Families of rows that turns and mirrors carry onto each other, the same ones carrying the whole set onto itself: the rest of each named row's family, in list order:
8 families of 4 rows:
j_329: [ -7 -11  17   7 -13   0   1 -22   6   5  -2 -15  21 -18  19 -15  15  -5
 -10 -18  17]
j_53: [ 15  -6   5  16   2 -10  16 -15  28  14  24   6   1 -18  16 -15  17   3
 -16  -9  -5]
j_824: [  7  -9  -4  10 -13 -13   6 -19  20  -9  15   8 -17 -10  -5 -16  12   8
  -9 -11 -19]
j_193: [-13   3  25  -8  -3   1  12 -15  14   2 -25 -12   3 -22  12   4  18  -4
 -12 -20  14]
j_262: [ 21   4  18 -12  -7  20  -3   0   8  -2 -32   3  -9 -11  10  13   6  -3
  10  -5   5]
j_414: [ -4  -6  17  -5 -20  10   8 -27  17   9 -13  -1  -3 -18  22   4  11   0
 -15 -23  13]
j_245: [  3   5  -2   5  -4 -12   0 -24  25   3  13   6 -10 -23  11  -8  13   0
 -24 -19 -17]
j_978: [  7  19   8   1  20 -13  -3   4  20 -11  -9  -2  -6 -20  -7  -2  18  -7
  -7  -4 -22]
j_994: [ 11   4   2   7   0 -22   6 -23  20  -2  22   2   4 -12   6 -17  23 -15
 -15 -12 -12]
j_25: [  1  -7  19  -2 -17  -3  16 -30  11   6  -1  -7  11 -10  21  -6  21 -15
 -10 -20  20]
j_353: [ 10 -14  21   7 -10   7  22 -16  20  19  -1   0   6 -13  26  -3  14   4
  -4 -10  23]
j_731: [ 13  -5  22  -2  -4  13  -7   2  -4  -3 -25 -11  19 -10   9  -3  10  -8
  14  -3  18]
j_89: [ 13 -23  17 -15  -8   4   9 -25  -1   0 -19  -2  11 -23  16 -11  21   3
  -4 -21  20]
j_29: [ -4 -20  10   3 -30   2  17 -28  14  -3  -2   2 -11  -8   7  -7  11   9
  -6 -19   8]
j_906: [ -3   8   6   4  -7  -2   5 -17  12   8  22   4  -8  -9  12 -32  19  13
 -15  -9 -10]
j_974: [ 36 -10  13 -18   7   3  -3  -2  -5 -12 -27   3   5 -17   2  -8  19  -1
  14  -5   5]
j_24: [ 24  -4   0   3  -5  -1  -1   0  13 -17  -6  11 -19  -1 -13  -7   8   5
  15   3 -19]
j_718: [ 37   4   4  12  15  -4   4   9  24   4   9  11  -3 -10   4  -7  14   1
   7   9 -13]
j_910: [ 24  -1  22 -11  -6   9   6  -5   2  -4 -24  -2   9  -1  12   5  18 -18
  16  -2  16]
j_798: [ 34  -6  -2  -7  16 -14  -6  -8   6 -13   1   7   2 -24  -5 -20  22  -1
  -1  -6 -19]
j_572: [ 14   8  21 -10  -5  23   0   6  -3   3 -17   3  -7   2  11 -14  13  10
  16   5   7]
j_446: [ -7   0  21  -4 -18  16  10 -16   2  13  -3  -1  -3  -6  22 -21  16  13
  -5 -12  17]
j_92: [  5   1   0  15   4 -17  -9 -15  14  -2  20  -7  14 -21   4 -25  17  -6
 -15 -11 -13]
j_767: [ 33  -4  20   1   3  14  11   7  14   9 -15   5   2  -6  14   4   9   0
  18   7  14]
j_571: [ 34  12   6  -1  11 -11  -4   2  10 -13   0   4   0  -4  -3  -6  20 -18
  12   4 -15]
j_400: [ 28  15   0  -1   9  -2 -12   3  18  -8  -5  10 -15 -14  -3   0  10  -3
   0   0 -26]
j_50: [  8  14  21  -9  11   4   1   6  11  -8 -35  -6  -1 -16   0   9  15  -8
   6  -4   0]
j_583: [ 18  17   5  -1   6   4  -6   7   6  -2   9   9 -12  -3   1 -26  15  10
   6   6 -19]
j_652: [-12  10  10   3   8 -17   9 -18  23   0   0  -7  -1 -28   6  -8  20  -4
 -25 -19 -10]
j_811: [ 13 -17   2  -3   1 -16   6 -29   9  -2   9   2   6 -29   9 -24  25   2
 -19 -22  -5]
j_232: [ 26   7   6   7  14  -5 -19   9   5 -11  -4  -4  11 -12  -5 -14  12 -10
  10   6 -14]
j_412: [ 14 -15  15  -5 -23  14   8  -7   7 -10 -24   4 -12   0   0   2   7   6
  16  -5   8]

Same family as j_583: j_906, j_572, j_446
Same family as j_652: j_193, j_978, j_50
Same family as j_824: j_29, j_24, j_412
Same family as j_994: j_25, j_910, j_571

Families of rows that turns and mirrors carry onto each other, the same ones carrying the whole set onto itself: the rest of each named row's family, in list order:
4 families of 8 rows:
j_895: [ 20   8 -16 -18  -3  -9   3 -13 -13   0  13  -5  -4   3 -20 -23  -7 -16
   8  11  19   9 -17  -7   2   6 -10]
j_791: [  9  16   2 -27   9   6  -8   9   1   0  -2  -5 -11   3 -32  -7 -20   9
   5  -4   2 -11  -2  -7  13 -23 -18]
j_626: [ -9   4   4   5   3   7  -2  -8  -9  -6 -18  24   4   2   2  10 -21  -6
 -10 -13 -13   1  -1  10  -8 -15   7]
j_931: [  4   8  -4  -6   3   1  29 -11  -5 -18  -6  20   7 -14   3  23  -9 -12
   6   2  -8 -13 -12  19   9  -8 -24]
j_332: [  9  10 -14 -26 -15   2  -5  -5   1   5  -2  -4 -11   1 -34  -3 -14  10
   5   7   6   5  -5 -13   6  -9 -21]
j_926: [-10   7 -10  -5  -5  24   6  -7 -10 -12 -15  32   8  -7   8  -4 -16 -11
  -3  -6   1  -1 -11  10 -11 -26   5]
j_76: [ -6  -3 -15  -8 -11  15   6   3 -25 -15   7  35  23  -4  -5   9 -14 -22
   6   1  25  -8 -17  24  -6  -3  -1]
j_54: [ -1  16  -7  -8   7   0  17 -19 -12 -10  -5  10  -7   2   8  26 -13 -12
   3  -9  -9 -14 -16  24  15   3  -7]
j_41: [  4   3   4 -27  15 -12  -7  19 -17  -1   7   3   5  -3 -40 -15 -11   2
   7  -3  10  -4  -5  21  18   5 -23]
j_297: [  1  14 -10  -1   6   8  25  -7   2 -11  -4  19  -3  -4   9  22 -21   0
  20   1   1  -2 -20  13  17   2 -12]
j_770: [ -2 -16   2  -2   5  12  -3   6  -3  -1   6  15   3  -1   0  12 -14  -4
  -4 -18   1 -26  -5  19   2  17  20]
j_100: [ 14  14  -2 -31   7  -7   2 -14 -20 -11  15  -7  -9  -9 -11 -19   1 -18
  -4   0  22   1 -10  -4   4  -3 -19]
j_456: [-13  -2 -28 -30 -10  15 -17   3  -1  -1   7   1 -10  -4 -31 -20  -3 -11
   3   1 -12   8  -5  -3   6   3  -4]
j_59: [ -6   1  -2  -4  -1   5  -5  -3 -26 -15  13  27  17   8  -7  30 -23 -19
  -2  -1  17 -12 -14  21   3   6  -3]
j_30: [ -9  -2 -19 -33 -10   8 -16  18   0  -9   3  -7  -7 -18 -33  -5   2 -13
   4 -16  -1   4   4  -1   0   0  -1]
j_117: [-10 -18   2  -1  10  20   4   9   2  -3   9  30   3  -7   6   0 -16   6
   3  -3   4 -16  -8  16  11  19   4]
j_263: [ -1   2 -10 -26  15  -6 -24  -2 -12   2  12   7   1  -1 -32 -25  -2   2
   5   5  12  11 -12  13  14  13 -11]
j_375: [ -6   0  -6   1   7  15   5  -1 -15 -17  18  35  14   3   5  13 -24 -14
  10  10  22  -4 -20   9   9   8  -5]
j_725: [ -2 -15   1  -3  20  18  -7  10   8 -14   9  25  15 -13   1   6  -6  -6
   4  -8   4 -24  -6  14   0   2  13]
j_966: [-15  -3  -4   7  -5  16  12   4   0  -7 -15  33   6  -9   4   5 -25  -2
   2  -2 -13   8  -3   7   0  -6  -3]
j_384: [  2  -1 -27 -36  -9  15 -23  14   0  -5  14  -6   1 -16 -15 -14  -7 -19
  13 -11 -12   2   0   3  15  -5   0]
j_587: [  4  -3  -5  -3  10   1   8   6 -11 -23  13  27  26  -9  -5  25 -13 -20
  13   3  18 -14 -16  20   2   4  -7]
j_285: [ 11   8  -9 -22  -1  -2  13  -2 -23  -9  13  -5  -6   1 -17 -29 -13 -33
   0   8   3  -5  -9  -6   5  -8 -17]
j_783: [ -5  -1 -20 -21  -3  11 -10  22  -7 -10  10  -6  -2  -3 -31 -21 -12 -32
  12  -7  -9  -1  -6  -1   2  -6   5]
j_991: [ -7  -4   4  -3   9  17   6  -5   5 -15 -11  30   7 -15   5   4 -11  -5
 -10  -5 -19 -12   0   6  -3 -20  -4]
j_470: [ 19  10  -6 -32 -11   9 -16   1  -3   0   6  -1   1  -7 -16  -4 -21   8
   2  -2   6   0   4 -14  13 -27 -20]
j_396: [  0  -7  -6 -12   8  20   2   8   6   2  -5  20   5 -11   0   5  -6  13
   9 -19  13 -25 -12  28   5   5  13]
j_902: [ -6  -2  -4 -35   6  -7 -15   8 -21 -10  13   5   3 -15 -31 -16   6 -11
  -5  -6  15   7  -2  18   8  12 -18]
j_130: [ 11  17  -6 -29  -4   4  -8  -2   0  -8  -1 -12 -13  -9 -22  -1  -8   0
   1  -9  14   2  -2 -18  -3 -23 -11]
j_519: [  9   3  -8 -32   8  -9 -24  11 -19  -2  10   8  18 -15 -22 -18  -7  -4
   7  -4   9  16  -3  21  19   1 -18]
j_219: [  3  13  -8 -19   4  10  25 -11  -8  -5  -7  19  -3  -7   6  15  -8   7
   7  -6   9 -20 -18  31  16  -2 -16]
j_322: [ 29   6 -11 -27  -7  -7   7  -6 -17  -1  15  -7   2 -12  -1 -26  -9 -19
   4   2   8   3  -5   0  12  -3 -17]

Same family as j_30: j_931, j_100, j_725, j_587, j_991, j_902, j_130
Same family as j_626: j_54, j_770, j_59, j_384, j_470, j_519, j_322
Same family as j_263: j_895, j_332, j_297, j_456, j_117, j_375, j_966

Families of rows that turns and mirrors carry onto each other, the same ones carrying the whole set onto itself: the rest of each named row's family, in list order:
4 families of 8 rows:
j_423: [  8  18  -9   4  21  -2 -14  -6  23]
j_968: [ 15  22 -15  11   0 -17   3  10  17]
j_445: [ 19   2 -10  20  12 -21  21   6  29]
j_745: [ -4   4   6   3  14  -3 -15  14  16]
j_135: [  7 -23  -4  -7  -2   0  14  -1  33]
j_540: [ 19  16 -15   2   7 -18  23  -9  25]
j_655: [  8 -12   3 -18   3   2  18  17  17]
j_338: [ 4  0 -5 -3 19 -7 23 -3 47]
j_294: [ -3 -12   1   1   8 -13  22  14  40]
j_160: [  2  -6  -8  -3  11   2 -18   5  10]
j_142: [  7  14 -17  18  10  -9 -13   3  19]
j_569: [ 16 -28  -8  -5  10  -7  13   7  15]
j_989: [  1 -12  10  -3   0  -5  17   9  39]
j_854: [  7 -13   0  -9  18  -5  -2  24   7]
j_206: [  5  10  12 -13   8  -4  -2  21  16]
j_999: [ 18  16 -19   7  23 -21   3  -5  18]
j_269: [ 20  23 -14 -11  15  -4   0  -9  21]
j_489: [ 24   4  -8  -3  25 -10  16 -13  33]
j_10: [ 12   2  -5  -1   8  -4  19 -12  47]
j_986: [ 16  19 -15   8  24 -22   4  -2  20]
j_716: [  5 -11 -20   8   7 -15  23   2  38]
j_837: [  8 -12   1 -13  21  -2  -2  21   9]
j_242: [  3 -21 -11 -11  11  -6  18  -3  36]
j_492: [-10  12  -1   4   9  -4  -7  14   9]
j_124: [ 11  -7 -14 -13  -1  -2  -6  12   4]
j_197: [-3 24 -7  0 19  1 -7 -2 17]
j_561: [ 18  19 -11   3   6 -18  24  -6  28]
j_212: [ 11  -2 -13  13  -3 -12  20  -3  42]
j_973: [ -3   3 -13  -7  14   4 -12  -2   4]
j_748: [  9 -10  18  -6  20  -8  15  16  27]
j_636: [  7 -13   2 -13   1  -1  19  20  15]
j_794: [  0  13 -21  10   7  -5  -6   3   7]

Same family as j_794: j_338, j_294, j_716, j_242, j_492, j_197, j_973
Same family as j_423: j_745, j_135, j_160, j_142, j_989, j_10, j_212
Same family as j_489: j_968, j_445, j_569, j_206, j_269, j_124, j_748

Families of rows that turns and mirrors carry onto each other, the same ones carrying the whole set onto itself: the rest of each named row's family, in list order:
4 families of 8 rows:
j_629: [-16 -16   1  -2 -14  -4  -7  16]
j_727: [-18  -1 -13  -2 -12   5  -7 -12]
j_826: [ -5 -13  -4 -16  13 -14   7  -8]
j_186: [ 15  11  12  13 -10   7  -3  -9]
j_818: [ 23 -14   6  -7  -6   6  10   6]
j_624: [-17  -5  -1   0 -12 -16 -15   7]
j_789: [  9  -3  -7 -19  14   6   2  -9]
j_354: [ -3  -4  23   4  10 -16   7   9]
j_62: [ -1   4  10  16 -21   5  -2 -14]
j_460: [-24  -8  -8  -2  -1  -8  -3 -14]
j_544: [ 20  -6   1   2 -10  16  -1  10]
j_93: [-7 18 19  7  9  3 -1 -9]
j_214: [  3  -4   8 -13   4 -26  -5   6]
j_951: [-1 10 26 -2 14  1 -7  3]
j_86: [ 11 -10  16  -3  -5 -25   1   1]
j_315: [-12  -2  11  -2   4  15 -13  18]
j_299: [-4 -6  1 -8  8 18  1 19]
j_359: [-1 -7  4  5  6 25  7  7]
j_276: [  2   8  17  11  11  13   8 -11]
j_469: [ -4   1  -6  -4 -12   0 -11 -24]
j_417: [-12   6  -9   0  -1  10  -8 -20]
j_729: [ 11  -2  -2 -20  10  -9   7 -12]
j_274: [  7   2  19  18 -17  -4  -2  -6]
j_12: [ 17 -16   9   3 -12   4   3  15]
j_576: [-14  -3  -3  -7  11  16  -7  11]
j_435: [ 16 -19  -6  -1  -9   3  13  -5]
j_72: [ 13 -11  -8 -21  -1  -1  -3 -11]
j_905: [  5  -4   1  13 -16  -2   7 -21]
j_598: [ -9 -15   3   6 -21 -11  -9   7]
j_885: [-7 14 13 -4 20  0 -3 -8]
j_699: [-19 -11  11  11  -4  -4  -1  17]
j_301: [  1   0  22  -4   2 -24   2  -3]

Same family as j_276: j_826, j_354, j_460, j_359, j_435, j_905, j_699
Same family as j_299: j_629, j_727, j_818, j_62, j_93, j_729, j_301
Same family as j_315: j_186, j_624, j_544, j_214, j_951, j_469, j_72

